128 stands for zero in the data rows.
A hidden rule labels the rows of this table. It goes by one to three of the table's principal directions, not those with the most spread.
[197 185 136 150 111  97  67 183 162 111 175  88  46 227 210  95 139  77
 109 180 155 171  88 125  98 123 103 130  35 123 149  48 101 135 158 195
  72  98 100 120 217  79 111 165  81  83 148 131 135 133 104 120 114 160] pf
[ 96 197 149 100 151 185 110 162 144  89  80 108  70 135 149  76  93  59
 113 141 126 154 108  60  91 176 142 137 128 169 140  90 130 106 188 155
  66  89  95 104 178  88 103 155 147 102 151 187 155 123  96 123 106 141] gl
[213 117 127 164 143  86 117 164 131 109 201 105 117 163 170 146 141 157
 118 170 125 123  82 157 119 113 121  75  78 107 128  33 123 164 129 120
 137 163  98 139 137 142  85 133 120  92 101  95 126 153 128  95 111  94] pf
[210 187 108 152 144 142 102 109 134  88 144  98  79 176 159 144 118  90
  94 139 156  94 101 135 104 162 112 114 103 115 116  43 124 181 122 132
  83 166  74 187 196 115 114 105 161 124 103 154 194 130 121  72 126 140] gl
[207 185 135 133 154 198 168 115  93 167 119 178 140 115 118  83  86  81
 153 125  87 193 116  89 182 163 223  93 109 140 144 153 187 177 144 142
 231 137  76 159 166 107 184  46 145 103 118 181 156 120 154 154 158 200] gl
[110 104 124 118 140 136 124 132 152 102 118 107 145 154 106 127 136 179
 129 143 159 115 109 156 140 140 104 103 117 112 123 108  94 176 150 139
 113 160 156 143 138 142 142 135 134 109 106 122 126 133 135 113 133  87] cr
[121 144 161 131 124 118 109 131 156 176  91 136 143 115 113  77  98 146
 113 161 102 167 135 112 138 134 133 143 136 135 136 184  73  93 143 135
 118  89 138  99 128 118 168 155  98 119 162 129 102 146 101 175 122 139] cr
[ 89 143 105  69 119 108 142  89 119 146  93 110 175  95 108 137 113 142
 100 120 142  76 116 132 100 182 108 101 188  93 148 167 111  82 119 165
  87 110 118 137 136 122 107 118 175 141 150 135  96 141 114 170 122 139] pf
[232 191 129 127 146 126  72 160 134  72 125  81 134 232 143 114 116 144
  95 211 152 146  87 143 120 156 134 102  49  99  97  12 108 169 163  88
 134 183  55 156 169 156  90 183 166 118 135  73 161 119  95  92 108 154] gl
[ 66  81 172 121 142 113 146 119 126 174 116 176 144  54 117 112 101  80
 155  92  90 156 147  83 121 108 152 156 130 145 138 206 119  54 125 118
 117  60 158  87  65 137 136 132  77 144 152 149 108 141 118 211 121 132] cr
[136 102 156 135 131 109 114 133 150  99 154 117  63 149 176 122 127 107
 149 113 123 165 115 100  72 109  96 161 104 122 124  77 110  89 133 106
  56  66 144  76 110 108  84 199  71 126 157 134 132 126  94 134  77 128] pf
[ 80 134  97 113  77  90 127 120 119 154 126 135 153 113 114 165 171 164
 131 107 144 108 165 148 133 100  85 139 184 126 124 176 135 105 100 144
 145 145 172 127 120 122 121 127 145 171 139  87  74 111 135 114 142 140] cr
[152 145 135 107 138  78 121 168 145 138 145 110 167 179 111 115 141 120
 140 162 166 150  66 158 140 138 118  96  78  90 129 121 134 164 155 160
 162 125 152 139 158 159 134 152 135 136 160  77  61 142 141 170 145 151] gl
[ 91 178 157 125 128 151 116 169 151 125  96 113  71 150 126  60 118  36
 105 168 114 153  86  64 104 162 150 151 119 150 144 137 152  98 163 180
  83  67 112 117 175  75 136 133 108 124 177 182 157 136 112 157 126 177] pf
[128 178 119  97 137 202 144  83 101 150  56 176 163  57 114  92  93 118
 114 128  80 129 151  76 145 179 194 107 201 157 162 185 106 108 129 131
 156 145  68 161 146 104 167  52 179 126 125 194 156 130 106 139 144 154] pf
[ 84  84 161 156 154 115 115 146 187 115 101 126 106 125 145  89 107 156
 109 186 127 115  87 123  96 143 110 108 104 115 137  92  57 125 158 102
  65 131 111 101 129 165 147 158 101 123 124 149 137 154 107 125 115  88] cr
[131 194 131 131 139 134 135 152 175  75  73 120 121 143 166 113 143 129
  87 168 174 109  67 163  95 158 114 113 135 118 166  58  53 175 161 180
  68  87  78 122 204 149 146 133 101  76 128 181 116 117  97 137  89 107] cr
[134 183  94  91 160 198 147 105 129  87  65 139 148 123 134 119 114 162
 112 136 162 100 103 137 138 185 142  73 177 129 153  80 123 188 146 123
 140 165  68 156 182 140 153  90 210 122 102 161 132 110 130  85 133 121] cr
[106 170 136 120  72  68 102 170 149 177 164 121 166 180 126 105 122  85
 148 108 161 197 155 136 166  94 113 149  38 145 130 193  75 103 158 199
 119 103 206 104 138 127 146 174  88 126 164  80  76 103 132 225 147 179] cr
[117  99 131 131 158 175 134  92 139 103  95 182 107  93 158 116 111 150
 148 109 112 131 135 117 110 136 147  91 131 137 148 118  37 150 146  97
 107 153 113 130 108 154 165 119 117 102  85 182 145 128 118 113 106  93] pf
[ 75 152 102  78 166 189 160  92 152  74  26 159 137 111 147 111 129 176
 124 125 175 104 107 141 109 173 123  83 202 121 158  93  56 176 156 135
 114 144  98 127 171 162 167 120 175 125 106 183 109  99 109  97 107 102] cr
[122  76 116  87 143 133 133  84 113  99 128 112 143 109 127 171 127 177
 157  60 147 109 166 167 111 124  94 141 151 111 112 125 109 117 119  80
 109 118 169  99  79 156  99 174 141 118 111 109 104 116 133 124 104  77] cr
[116 169 115 101 114 140 131 100 108 187  87 155 195  86 107 112  99 116
 122 113 112 145 165 110 155 146 151 133 161 141 141 209 103  96 114 136
 149 131 125 144 129 127 148  89 157 148 146 127 109 129 122 169 152 150] pf
[ 82  91 101  42 133 131 129  59 119 138 120 159 165  69 135 155 118 153
 189  21 149 122 178 138 115 142  85  99 177 125 150 195  75  84 126 107
 112 127 210 104  84 148 133 154 185 151 124 115  44 121 140 161 136 111] pf
[152 126 112  83 137 147 153  79  86 124 127 139 152 107  96 157 122 111
 161  66 125 126 144 123 135 140 144 137 161 121 118 171 175 128 109 115
 168 116 149 149  98 126 123 123 167 156 139 120 116 121 139 149 131 156] cr
[145 153 130 145 143 157 163 114  78 152 112 133 146  63  80 143  92  97
  97 131  82 100 133  85 156 148 195 148 174 149 111 157 226 124 100 107
 171 132  59 174 120 109 107  51 166 157 123 150 192 142 136 119 149 144] cr
[106  89 100  90 143 170 136 115 127  43 149 103  52 154 198 132 133 125
 172  61 144 127 151 112  69 117  87 136 153 161 135  52 120 115 142 101
  70 119 159  73 111 108  70 196 154 121 117 149 130 110 111  68  78  78] pf
[ 80  92  98  80 113 175 115 114 133  47 116 105  99 157 140 148 171 189
 180  70 171 119 171 155 113 122  74 144 163 134 110  75 140 142 143  37
 111 163 179  81 110 140 105 192 177 154 118 107 111  69 149  53 120 100] cr
[ 61 128 106  95 121 166 122 102 128  76  96 150  67 125 171 133 129 103
 163  56 151 127 176 108  84 120 111 151 146 161 132 126  77 112 149 113
  79 129 148 100 121 133 125 175 144 148 120 162 127  86 116 101 104 126] gl
[ 81 111 120 125 130 153 144 105 104 146  83 147 190  71  62 139 124 155
 110 142  90  96 151 103 147 142 152 122 189 138 108 181 128 117 108 101
 158 189 126 172  84 145 127  77 169 159 115 125 158 143 123 108 150 105] pf
[128 163 100  98 142 117 173 108 104  77  83 125 129  66 137 183 151 123
  92 125 140  43  96 147  84 148 129 123 227 127 152 112 170 130 112 167
 136  90  69 148 152 141  95 105 172 139 125 159 109 138 108 113  98 119] cr
[112 117 122 137 127 220 130 112 149  98 104 143  83 132 150  92 136 198
 150 122 128 137 147 125 145 149 127 113 170 139 143  69 140 165 138  49
 123 165  99  94 155 101 172 105 149 117 100 179 158  83 148  49 137 118] gl
[140 175 133  98 142 149 130 100 121 156  74 143 164  94  95 113  96  94
 113 136 119 127 125 112 142 172 151 125 147 129 143 194 139 120 136 168
 151 107 113 158 155 123 168  93 158 126 141 155 123 147 123 171 151 167] pf
[ 62  98 147 105 143 122 146 100 127 164 103 165 150  66 116 130 108 108
 150  70 132 138 159 113 134 114 132 153 151 137 134 194 105  90 121 131
 111  80 164 104  95 137 145 120  99 145 133 149 105 121 128 187 129 118] pf
[121 113 107 125  88 115  92 128 124 156 185 131  95 150 159 131 169  94
 160  89 130 138 175 131 129  99  95 142 121 139 140 161 134  96 105 152
 130 146 186 122 140  87 140 117 124 135 131 120 104 121 151 111 165 145] cr
[139 134 143 115 124 146  86 129 156 120 144 138  87 152 188  78 109 126
 158 118 118 169 127 102  91 147 113 100  94 128 156  86  54 101 162  88
  60 125 122  83 140 108 129 169 119 108 143 150 106 123 106 138 104 138] gl
[ 83 121 101  24 140 151 177  37 110 132  56 170 194  79  92 120 105 161
 177  50 145 131 159 120 137 157 124 101 226 126 139 215 116 103 131 108
 171 111 185 111  91 145 163 146 206 197 149 129  61 102 125 187 122 173] pf
[125 161 126 114 114 115 151  95 109 142 129 130  98  82 122 154 109  95
 123  79 128 114 118  98 112 145 134 151 171 123 135 162 171 106 109 147
  89  63 110 141 141  86 107 111 132 159 154 155 131 126 128 159 119 170] cr
[165 113 118 127 131 126 125 125 106 147 149 122 158 147  99 132 136 138
 135 138 119 128 134 148 159 126 140 114 116 114 108 142 176 140 111  94
 194 163 140 145 107 142 135 117 158 145 124  85 128 133 161 119 156 142] pf
[118 107 147 223 127 118 138 145 124 171 110 152 112  92  72 143 156 132
  82 202  78 102 115 120 151 107 157 149 146 118  84 154 190 154  85  94
 185 173  98 178 112 145 152  55  95 160 106 129 198 150 159  66 164 128] cr
[104 156 169 182 128 149 103 135 124 220  93 182 112  87  99  68  84  50
  97 177  47 166 146  45 137 141 189 137 103 152 118 215 117  80 127 134
 137 139  97 155 119 103 174  68  91 134 137 172 187 160 123 153 157 178] pf
[151 107 125 108 112  84 128 147 121 129 173 131 116 175 161 125 166 110
 173 105 134 172 132 152 113  79 107 130  96 126 136 141 128 113 135 165
 165  85 196  83 105 123 122 189  84 115 151  91  53 127 131 167  99 150] cr
[137 173 113 109 140 173 124  79  83 151 102 179 139  81 143 132  76  62
 133  76 112 135 182  71 143 138 185 138 131 167 139 171 106 116 121 140
 133 155  75 182 143 110 136  59 160 149 108 174 174 119 107 141 146 156] gl
[112  98 114  87 123  96 135 102 100 110 154  86 148  87 111 196 129 150
 130  68 145  64 151 159 103 135  93 153 176 110 114 134 175  79  99  94
 101 101 142 108  85 142  63 165 174 148 139  89  97 126 134 132 121  99] pf
[127 168 142 136 100 102 117 178 140 137 137  98 115 176 107 104 154  76
 122 159 125 158 110 118 123 117 114 167 116 138 117 150 165 114 138 179
 141  92 168 116 149 103 125 162 106 134 181 107 106 134 121 147 131 168] gl
[121 107 101 101 148 129 149  90  89 122 115 158 206  81 100 178 125 151
 137  92 126  82 151 152 130 132 145  93 156 118 117 154  89 140 110 103
 167 193 127 172  75 194 117 104 179 142  95 105 109 133 128 128 131  91] gl
[146 164 108  87 116 123 149 125 105  94 129 112 160 159 109 156 133  85
 149  76 176 145 139 147 158 112 149 179 105 143 126 164 133 160 134 192
 157  97 154 158 146 139 130 148 136 138 150 109 118  97 123 176 138 152] pf
[177 129  98  74 142 154 119 120 101  74 160 120 150 162 170 163 127 139
 174  65 169 139 159 174 134 119 119 109  83 136 139  80 130 145 145 110
 156 137 138 102 112 158 104 176 168  88 102  92  87  97 140 125 114 110] pf
[194 176 139 129 161 141 124 145 140 106 130 120 105 166 154  95 101 100
 110 151 147 141  77 134 135 150 164 101  84 130 152  85 106 175 159 166
 120  96  77 144 180 118 153 129 120  86 126 157 140 136 119 156 112 141] pf
[ 54 105 159 180  81  68 110 140 143 235 131 175  91 117 102  74 118  92
 112 168  70 157 149  74 137  90 152 140 110 140 121 255  95  56 120 173
 139 120 162 125  94  96 192 125  63 177 160 126 127 152 128 183 151 202] cr
[169  68 142 158 183 127 129  89 132 152 115 137 184 115  87 134  93 186
  97 188 106  95  99 137 142 150 140  92 122  81 105 116 106 154  96  82
 149 189  88 182  94 172 147  89 139 136  99 109 170 179 115 108 141  85] cr
Here are more rows. What is the label of each one?
[ 99 132 106  69 116 127 124 118 142  76 114 122 108 154 167 135 156 149
 168  80 172 132 137 154  84 128  72 117 150 124 143 103  88 123 157 131
  99 108 177  77 132 138 115 204 147 127 141 121  54  97 119 127  90 128] gl
[131 113  99 119 146 145 209  59  75 153 119 167 212  29  44 206 133 132
 125  62 127  43 128 174 171 156 173 107 205 102 132 221 175 176  71 165
 204 147 125 214  99 167 175  16 172 128  86 157 130 137 177 156 172 116] gl
[125 112 163 158 125  74  89 164 120 235 169 156 141 122 116  87 105  78
 129 169  69 183 132  80 142 110 161 106  59 123 117 202 102  74 131 150
 156 152 149 142 103 119 131 106  87 131 145  97 114 176 133 177 162 154] gl
[155 161 147 145 154 204  83 148 131  93  94 133  27 169 177  62  98  84
 116 176  88 173 136  60 101 143 176 148  99 168 129  81 109 121 165 113
 117 140  54 121 164  90 139 153 126 100 130 179 200 128  89  64 114 144] cr
[108 129 126 141 147 160 171 130 115 120  90 122 143 102  78 131 123 156
 100 161 112 103 101 109 146 145 157 127 183 131 112 121 187 163 118 122
 155 143  93 159 127 122 121  83 149 144 120 143 168 139 131  92 130 109] pf
[162  82 109 106 180 239 117  73 106 106 158 156  90 130 166 111  91 142
 189  56 118 159 168  88 149 148 154  96 124 147 135  78 116 166 123  53
 124 199 117 147 125  96 139  83 176 114  75 170 183 115 143  54 152  83] cr
[178 162  93  66 165 145 159 106 106  83 118 141 166 137 152 138 117 136
 145  99 171 106  92 168 130 161 161  57 127 114 169 104  85 196 159 182
 165 141  90 163 166 161 146 114 181  93 103 147  78 126 124 158 113 123] gl
[119 120 137 101 139 145 104 167 179  84 143  89 121 216 140  81 143 142
 151 141 181 171  80 146 132 145  95 105  66 111 139  63  77 169 175 137
  71 117 178 103 159 122 135 178 109  90 142 120 112 114 134 143 121 103] pf
[151 118 114  91 134 112 106 121 134 105 169 104 141 147 166 154 117 139
 155  85 159 125 135 153 101 129  76 113 100 123 145  98  86 120 138 140
  81 121 162 108 122 137  95 178 146 100 128  99  72 142 113 138 109  88] cr
[ 26 104 142 120  91  77 153 121 135 168 105 160 137  57 119 143 141 105
 141  78 121 125 172 123 113  85 106 178 173 153 138 232 113  48 116 156
 110  51 195  71  78 136 138 155  79 159 156 133  73 117 125 199 115 140] cr
[111  71 177 232  96  61 141 205 156 193 222 124  93 113 141 124 157 123
 120 168  86 153  98 121 141  64 117 149  83 128 132 115 183 105 101 143
 107  78 148  82 107  92 109  99   3  97 133 124 132 156 154 143 130 103] cr
[150 153 124 150 108 163 113 135 116 136 156 130 107 149 120 125 133  94
 140 105 124 135 149 130 152 127 147 150 103 143 126 139 162 152 121 120
 142 144 122 145 144 105 158 102 130 119 125 140 149 112 157 113 158 151] gl
[117  50 111 131 143 119 173  44  62 174 158 189 147  10 129 215 113 127
 161  19 104  90 205 126 145  86 145 143 175 131 112 184 195  87  53  62
 171 131 132 135  45 146 104  58 136 176  75 131 149 118 168 127 145 113] cr
[ 76 168 149 187 116 144 130 113 111 198 102 168 106  75  94 127  83  32
  87 122  97 136 161  45 151 128 181 188 118 154  99 193 160  94  94 137
  97 127  80 182 135  96 137  39  98 177 129 177 238 116 129 138 167 180] cr
[162  44 124 127 110  69 117 127 112 142 229  67 143 176  98 160 141 174
 148 114 129 108 124 168 131 112  94 132  95  77  97 127 169 110  94  95
 127 142 179 123  70 125  84 174 131 140 146  45 108 150 152 134 138 109] cr
[ 81  91 133 156  80 117  93 177 154  79 204 104   8 177 187 132 192  76
 168  84 137 133 147 130  74  81  78 179  92 152 134  94 124  97 135 135
  57 102 190  71 125  94 110 196  72 110 142 142 121 101 141  91 118 118] gl
[191 186 131 131 117 135 110 134 131 102 114  99 102 137 134 132 132 132
  98 164 118 126 109 128 116 155 124 131 137 128 132  97 151 137 142 146
 121 108  93 138 173  98 115 133 137  97 132 142 148 135 113 109 115 151] pf
[ 41 113 142 215  43  61 161 161 148 175 128 123  99  96  82 159 201 116
 100 135 115 127 154 133 148  50 100 241 174 145  98 212 167 113  77 178
 116  74 199 122 123  98 137  96  15 167 152 135 157 110 148 128 143 135] pf
[115  93 145 203  97 104 104 184 156 123 175 112  75 164 144 124 163 120
 113 177 109 124 123 134 120  83 109 154  78 143 122 105 136 126 122 137
 108 137 140 114 119 117 132 142  64 107 121 120 158 142 135  92 131 108] pf
[ 93 137 116  91 131 164 154 101  94 125  97 171 150  85 112 141 136  91
 157  70 124 135 168 102 144 114 154 151 178 163 133 178 157 114 117 132
 169 116 146 135 108 120 137  99 147 158 129 148 122 103 129 143 135 147] cr
[193 180 137 144 181 188 116 154 130 102 108 135 117 154 141  98 119  81
 104 189 124 127  62 120 123 183 174  84  88 113 142  52 149 188 149 126
 146 156  39 173 188 140 146  76 149  83 111 170 170 144 134  94 141 132] cr
[119 135 119 112 152 145 128 146 134  94 129 137 130 162 156 119 127 101
 140 114 159 131 115 143 116 125 141 116  92 136 147 105  60 160 151 172
 116 137 123 136 141 156 142 147 122  94 120 140 109 123 111 136 116  96] gl
[124 149  87  83 148 192 130  60  96 112  84 131 169  81  96 166 115 161
 114  91 146  64 159 134 143 191 134 100 203 113 121 126 140 145 105  88
 134 204  87 189 147 137 128  60 237 149  90 149 166 107 140  72 168 115] gl
[115 109 133 111 102 105 136 148 126 100 121 101 111 152 117 119 161 119
 149 136 116 145 135 128 112 103 115 173 141 140 112 148 179  97 139 115
 161  91 174  84 104 129 108 195 123 160 169  99 106 119 126 136 113 158] pf
[167 121 109 126 175 161 108  94 100 136 124 168 158 134 150 125  87 130
 124 125 126 124 164 127 152 126 174  83  92 138 124 116  61 153 123 108
 168 217  79 178 116 163 151  92 166 121  72 125 164 132 117 104 142 104] gl
